rotation ticks, each row followed by its count of ticks:
The counts run from 0 to 496.
[111 111  94 164 148 117 148 126  70 114 131 142 104 147 106 128 147 105
 105 149  96 134 126 143 131 110  88 140 158 156 156  85 124 137 115 139
  97 158 138  51 115 151 183 143 127  79 111 101 110] => 368
[113 118  94 144 136 119 128 168 128 120 169 139 126 165 161 161 113 135
 137 176 115  81  63 157 120 115 121 146 168 128 147 106 137 139 102 138
 118 172 143 110 131 145 203 183 144 129 125 159 153] => 57
[ 86 123  90 156 136 100 124 149 117 137 138 152 117 170 126 141 175 111
 137 114 114 184  89 152 167 130 125 156 155 130 153  94 163 138 128 139
 123 125 129  69 119 100 145 117 165  76 124 149  94] => 235
[104 106  95 110 165 106 143 172 144 115 165 115 114  88 149 156  97 132
  91 150 137 117  79 116 121 120 109 148 150  95 127 117 128 164 111  89
  90 199 142 125 133 149 164 161 109 150 120 146 112] => 154
[ 98 135  58 116 159 118 134 128 112  78 129 123 123 141 127  97 135 101
  93 167 105 178 131 120 120  92 103 139 130 148 136 116 110 164 117 150
  74 148 124 123 124 122 195 156 163  86 109 139 104] => 33
[ 87 158  83 122 117 153 110 140 133  97 127 119 113 172 147 139 150  99
 119 155 154 120 111 154  88  72 142 113 134 164 118 133 129 137  93 149
 115 141 137 110 102 164 208 161 142 127 129 134 159] => 69
[112 110  63 105 168 102 121 187 189 122 166 113 127  99 145 151 147 142
  82  99 139 176 108 106 163 119 119 141 139 129 125 150 138 158 114 106
 108 140 102 103 117  99 127 106 156 126 122 158  97] => 144
[111 145  98  82 144  95 123 180 157 104 151  86  97  88 164 141 151 128
 111 130 129 168 113 142 120 113 110 145 180 162 128 144 102 141 128 100
  88 176 139 153 134 142 162 130 122 158 109 158  79] => 286
[102 141  66 112 153 124 126 134 178 109 137 109 104 136 138 129 147 128
 137 143 110 177 117 135 153  92 105 132 157 169 138 105 131 163 135 137
  96 123 122 133 137 101 186 148 175  84 115 154 103] => 38
[108 104 101 162 133 162 131 140 150 117 139 133  90 125  88 156 141 120
 139 122 145 148  88 121 124  93 107 112 178 102 142  83 144 163 134 115
 118 142 112  53 102 160 174 132 122  81 163 115 134] => 116
[115  95 120 157 116 103 146 160  87  95 124 140 108 125 121 121 133 101
  95 141 141 164 132 128 118 111  92 146 155  98 158 113 129 159 106 111
 107 196 118  51 128 142 168 137 111 142 128 115 125] => 124
[ 69 148  59  86 159 104 103 183 115 134 129 120 125 152 144 137 170 111
 102  94 106 151  89 154  97 144 120 141 137 164 118 127 146 111 107 105
 119 165 141 102 131 123 135 115 127 152  97 166  96] => 484
[ 86 127  66  98 147  94 109 170 130  96 118 114 127 119 134  91 130 109
  85 131 107 187 149 109 135  93 115 138 125 139 139 140 124 157 111 112
  85 185 110 130 144  91 176 122 153 144 106 141  94] => 35
[114 132  97 157 168 143 157 137 129 136 145 127  95 138 115 166  93 109
 113 138 137 163 116 142 174  88 141 152 127  97 149  78 114 180 110 144
  90 141 141  93  89 146 174 183 117  90 141 133 129] => 20
[ 98 121 111 149 166 132  82 164 110 131 160 129 120 139 124 135 124 110
  98 116 136 141 145 124 196  89 186 131 108 101 136 140 105 152 123 157
  84 158 148 100  82 139 184 149 144 114 139 130 109] => 408
[120 132  62 134 145 131 137 186 166 129 166 130 119 145 137 147 190 107
 127  79 138 190 108 157 144 123 154 136 148 120 136 151 108 154 121 129
 127 114 105  92  84 123 120 111 159  96 137 169 109] => 1
[ 86 151 118 125 110 127  94 147 140  78 113 109  96 124 165 121 146 125
  91 158 174 140 123 120  92  56 110 114 174 162 123 145 153 123 107 119
 101 156 131 107 128 162 194 130 127 153 138 115 141] => 76
[ 66 132  76 105 125 131 108 173 125  99 130 133 121 146 126 130 162  97
 131 128 151 145  60 127  64 134 121 117 172  97 106 123 146 140 134  98
 132 171 117 100 121 164 158 108 120 140 133 151 110] => 106
[ 71 139  98 147 142 101  95 177 117 141 150 141 122 174 149 145 177 127
 140 110 131 160  65 151 166 132 158 146 161 123 139 106 173 119 143 151
 127 114 147  97 111 125 137 117 159 100 133 164  87] => 97
[109 150 105 138 130  82 119 200 103 143 134 119 103 159 179 137 133 128
  97 123 141 176 117 175 148 118 141 160 145 121 159 116 173 112  90 123
 140 138 146  90 116 111 103 126 128 163 132 187 105] => 335
[105 132  97 161 138  85 141 129 100 103 121 135  93 143 159 135 119 143
  79 178 128 155  92 131 135  86  76 169 161 150 160  84 178 136 104 134
 103 133 140  86 133 130 164 149 133  97 116 126 118] => 470
[120 146 104 171 145  91 121 148  71 119 161 141  95 159 161 135 156 139
 110 157 124 143  69 145 149 124 131 161 175 135 144 111 155 116 145 174
 106 112 158 100  96 152 130 135 146  80 128 144  85] => 92
[ 65 148  60  93 151  97 123 153 113 113 122 134 128 158 151 145 166  98
 109 129 114 141  70 153  84 138 110 159 141 163 115 111 148 122 103 109
 111 163 139 112 134 131 156 126 134 134  94 163  99] => 483
[119  94 109 172 123 126 160 133  90 100 132 146 101 127 106 123 139 105
  98 157 136 153 117 125 115 101  93 141 169 107 158 103 114 160 116 132
 107 178 107  52 114 159 176 143 113 100 137 102 129] => 123
[122 145  60  83 151 104 116 183 143 109 132  89 114 103 139 111 137 121
 104 128  88 174 149 140 116 103  99 134 167 174 136 140 110 140 107 101
  89 162 129 133 136 114 145 130 145 160 113 169  90] => 41
[115 117  67  98 161  93 126 190 161 108 158 119 127 100 161 129 148 125
  67 105 136 178 119 114 120 116 121 151 133 130 126 169 123 155 115  95
 104 164  99 113 122 110 127 103 138 138 104 152  94] => 143
[118 165 107 156 128 129 118 137 137 103 139 101  68 136 153 142 158 141
 102 145 149 151 128 143 145  62 111 123 182 183 137 113 143 122 128 147
  94  94 150  91  91 165 167 140 135  98 148 116 120] => 80
[ 76 141  76 108 134 106 104 178  81 114 132 134 112 161 143 117 173  90
 112 130 131 151  59 160  72 150 140 145 156 118 118 126 130 120 133 132
 118 162 149 108 107 164 139 114 115 134 118 167  87] => 100
[130 130 109 121 100 100 111 180 141  87 140 107  96 111 172 106 142 148
 116 162 123 140 129 131 111  81  83 130 204 160 146 151 136 126 110 113
  98 170 118 128 151 134 170 131 143 164 128 148 113] => 184
[ 68 154 107 122 129 149  79 179 145 116  96 107  87 121 134 136 129 120
  96 115 168 165 120 119 116  70 141  89 151 121 133 123 178 129 113 100
 119 149 132  86 114 154 149 104 114 170 167 134 122] => 215
[119 128  62 130 156 119 141 153 180 128 171 125 116 136 144 170 200 121
 129 103 125 149  95 155 133 122 121 141 158 172 122 151 108 153 127 136
 118 119 113  91  94 128 159 127 165  75 109 144 110] => 385
[ 98 102  94 146 143 161  92 194 139 135 144 121 103 105  89 138 147 131
 114  88 139 150 111 108 135 105 131  88 168  91 142 120 143 143 125  95
 125 158 108  49 114 143 141 100 121 138 170 140 123] => 114
[ 95 138  76 114 160 161 127 136 106 112 105 114  87 112  95 136 123 105
  92 139 123 135  95 127  72 101  93 112 162 139 128  84 129 132 112  96
 107 155 139  77 108 184 161 141  93 127 148 124 116] => 357
[117 124  72  87 172 114 135 195 168 139 160  99 108  87 149 163 125 121
  83 105 127 153 111 143 125 123 122 137 140 128 124 138 108 154 110  85
 101 166 137 127 112 136 123 136 104 159 123 171  95] => 149
[ 82 152 110 132 141 133  85 154 153 118 134 107 111 144 125 123 152 106
 139 107 144 180 154 130 184  77 184 123 124 134 136 134 116 157 134 153
  87 136 144 126 100 130 189 138 163 109 135 136  98] => 414
